In the rows, zero is written as 128.
Rotation paths and how fast each direction turns (degrees per step)
Each turn is a multiple of 5 degrees from 10 to 175, or 0.
Each row of a path follows its step; steps can be skipped.
Rotation 1:
step 4: [133 124 128 137 134 124 132 126 136 123 126 137 113 134 129 128 130 123
 125 130 130 130 129 137 129 120 123 126 122 134 141 121 132 125 122 127
 133 126 135 121 130 133 125 130 126 129 129 122 132 121 117 128 124 116
 122 124 123 139 128 131 125 132 129 127 128 131 137 133 129 127 120]
step 6: [120 130 134 132 116 138 138 125 122 123 132 130 126 128 127 134 129 125
 127 124 133 130 134 132 122 119 126 132 136 131 133 123 125 127 135 124
 131 128 135 133 129 119 128 127 141 111 124 124 133 133 125 130 131 126
 126 119 124 127 124 121 128 128 137 127 124 132 126 137 133 127 126]
step 8: [125 131 125 134 117 129 120 121 126 125 137 133 123 129 132 120 118 127
 134 126 127 126 128 135 128 129 122 124 124 135 129 133 126 126 126 117
 131 126 124 119 118 127 133 139 131 128 128 123 137 125 127 131 121 121
 128 127 132 133 127 118 141 127 127 125 126 130 140 127 128 137 121]
step 11: [129 122 132 131 119 134 134 129 124 127 133 136 125 122 127 118 128 129
 135 127 127 137 126 133 131 128 125 131 120 124 139 115 122 131 127 123
 120 131 131 129 125 122 131 132 129 123 122 122 126 124 126 136 119 120
 130 124 117 137 123 134 130 123 125 121 126 136 123 127 129 119 132]
step 14: [126 130 132 139 134 134 132 124 133 123 133 132 128 124 128 122 127 114
 130 113 126 126 130 125 121 120 138 128 126 124 133 119 121 123 125 126
 133 123 125 132 134 124 119 128 134 130 120 126 137 130 136 128 118 131
 124 124 132 127 133 119 124 130 124 123 126 133 126 129 132 121 130]
step 15: [123 128 137 125 119 133 131 120 125 120 128 133 125 132 126 130 126 127
 131 130 138 128 125 124 119 133 125 127 129 134 128 125 118 118 137 128
 133 136 135 132 130 128 129 128 135 127 137 125 136 124 122 136 116 122
 128 123 134 134 120 127 130 131 128 132 132 139 137 129 126 119 129]
step 17: [126 137 129 136 124 133 120 130 132 127 132 127 119 135 127 132 126 115
 131 134 119 121 130 125 116 124 131 126 128 128 140 122 127 128 123 119
 128 133 122 121 122 128 133 132 131 127 122 131 132 129 127 123 132 123
 130 118 132 129 121 128 131 118 129 136 128 136 135 128 135 133 121]
step 18: [133 123 136 131 125 139 124 130 129 134 126 130 126 121 121 123 129 128
 126 121 134 126 130 125 127 125 124 129 124 127 132 119 130 121 131 124
 127 123 126 132 119 133 130 136 138 125 131 125 132 133 124 116 119 123
 117 123 117 119 120 122 133 129 122 134 130 129 127 129 135 124 138]
step 22: [132 128 135 133 127 133 131 124 125 118 128 130 125 123 124 119 130 114
 123 134 127 122 132 135 123 121 126 122 121 129 125 125 129 124 129 120
 133 133 135 144 128 131 136 119 136 120 121 122 130 135 124 133 132 122
 123 125 129 125 126 123 128 124 124 132 126 138 126 129 131 127 122]
step 23: [132 131 128 127 135 133 128 131 130 123 134 140 121 123 129 126 124 128
 128 120 137 130 131 131 121 126 128 121 119 126 138 131 126 114 122 121
 129 114 131 124 126 136 125 133 136 126 132 129 134 132 130 135 125 124
 131 128 131 132 128 132 130 130 123 127 130 130 129 133 129 112 131]
Directions:
[128 129 126 131 130 129 126 128 130 127 129 128 128 128 128 127 130 126
 130 128 126 127 126 127 128 128 130 128 126 128 130 131 127 129 126 129
 128 127 128 126 128 129 128 131 126 126 127 130 127 129 127 129 126 129
 130 129 126 129 128 129 126 128 128 127 128 129 129 129 127 127 128]	115
[128 128 125 126 127 129 129 125 128 127 130 129 129 127 127 127 128 126
 129 125 128 127 129 126 131 129 127 126 129 130 127 128 128 128 130 131
 127 130 126 128 130 127 128 128 128 128 127 129 128 129 127 127 128 129
 128 127 128 129 129 126 129 128 129 127 126 125 128 129 129 127 127]	55
Rotation 2:
step 0: [123 139 131 131 132 127 135 121 134 135 131 128 118 132 136 136 128 122
 114 125 122 124 129 132 129 121 123 127 124 137 128 128 125 130 124 132
 131 125 121 118 133 123 129 133 126 123 126 127 127 123 116 127 127 138
 129 131 129 127 128 125 130 123 128 125 135 115 135 133 130 115 120]
step 1: [127 123 126 125 120 114 128 116 132 130 128 129 127 134 125 130 138 130
 121 134 130 134 123 131 131 133 132 128 132 122 128 139 121 131 130 140
 135 128 127 120 124 119 121 122 137 120 132 135 126 122 126 126 130 126
 127 133 118 132 126 123 127 132 126 137 127 128 125 142 132 134 128]
step 2: [122 128 128 130 129 123 128 119 127 127 126 132 127 139 119 123 121 133
 125 128 127 134 131 128 126 137 126 129 133 125 130 125 140 126 125 123
 125 125 119 124 130 128 132 126 135 129 124 128 130 121 143 114 116 124
 132 122 124 128 131 130 128 130 118 125 132 143 126 128 124 133 137]
step 3: [126 131 129 134 134 124 127 134 131 135 122 117 130 128 127 130 117 127
 122 129 129 138 132 125 117 141 127 122 129 126 125 116 137 133 131 123
 126 131 138 139 126 128 127 127 122 120 133 131 137 136 134 136 129 129
 118 126 126 128 126 129 136 125 129 122 123 129 133 124 124 125 135]
step 7: [137 125 131 133 117 130 129 130 123 128 136 121 127 130 129 127 128 129
 124 129 140 138 127 131 118 117 132 134 135 119 125 123 122 122 128 126
 127 125 127 118 121 118 135 132 135 128 128 133 122 132 136 125 128 126
 137 126 125 132 130 140 124 127 122 134 135 136 128 133 131 134 124]
step 8: [126 129 128 125 120 134 132 119 121 131 125 126 123 133 126 122 116 122
 136 131 135 132 128 131 121 127 134 121 128 136 125 124 134 142 130 127
 127 140 120 137 127 125 131 124 127 133 133 124 134 129 129 132 113 128
 132 122 127 126 126 138 127 123 126 119 130 129 134 137 128 124 123]
step 10: [126 125 131 126 134 127 137 142 126 130 120 126 125 123 125 132 125 127
 131 126 120 127 125 132 125 126 130 128 124 126 132 142 133 122 118 118
 124 126 114 121 125 131 123 132 119 134 116 127 129 123 130 130 136 124
 130 132 136 132 141 121 126 131 131 129 128 131 121 122 123 125 127]
step 13: [132 124 135 131 130 130 138 123 120 134 122 140 121 131 135 116 129 132
 125 128 129 133 121 131 135 117 133 122 123 129 132 124 131 120 132 131
 126 134 127 128 120 124 136 126 132 131 137 131 127 139 139 135 132 123
 123 125 126 128 117 132 129 134 127 125 128 127 127 135 124 130 136]
step 16: [118 136 137 130 131 132 131 126 133 122 130 121 125 118 124 136 132 126
 135 135 129 126 124 131 134 135 125 128 118 127 130 144 122 132 126 129
 123 130 125 127 129 132 118 129 128 132 129 127 130 125 125 142 129 127
 123 127 127 134 120 125 119 125 125 136 123 131 128 140 129 121 118]
step 19: [136 124 128 120 127 120 131 122 123 130 126 133 123 136 134 124 133 129
 123 130 138 131 129 129 120 140 131 133 127 135 120 130 124 125 133 129
 133 125 132 123 119 134 123 125 119 123 137 131 127 129 127 131 129 134
 135 118 127 135 122 130 140 131 134 126 117 128 133 133 125 138 133]
Directions:
[128 129 128 127 126 130 128 127 128 128 129 128 129 128 128 127 129 128
 128 128 127 126 128 128 126 129 127 128 126 128 130 128 131 128 127 127
 128 126 128 132 126 128 125 128 126 129 125 130 127 127 128 130 130 128
 126 127 129 128 128 126 129 126 128 129 130 127 128 127 129 128 127]	65
[126 130 130 127 130 129 130 129 127 127 128 126 127 129 126 126 126 129
 126 126 127 128 126 130 127 125 130 130 129 127 129 128 130 127 127 126
 129 128 127 129 129 129 130 128 128 127 129 129 128 128 128 129 127 128
 128 128 130 126 128 128 129 130 125 127 129 126 127 129 130 126 128]	140
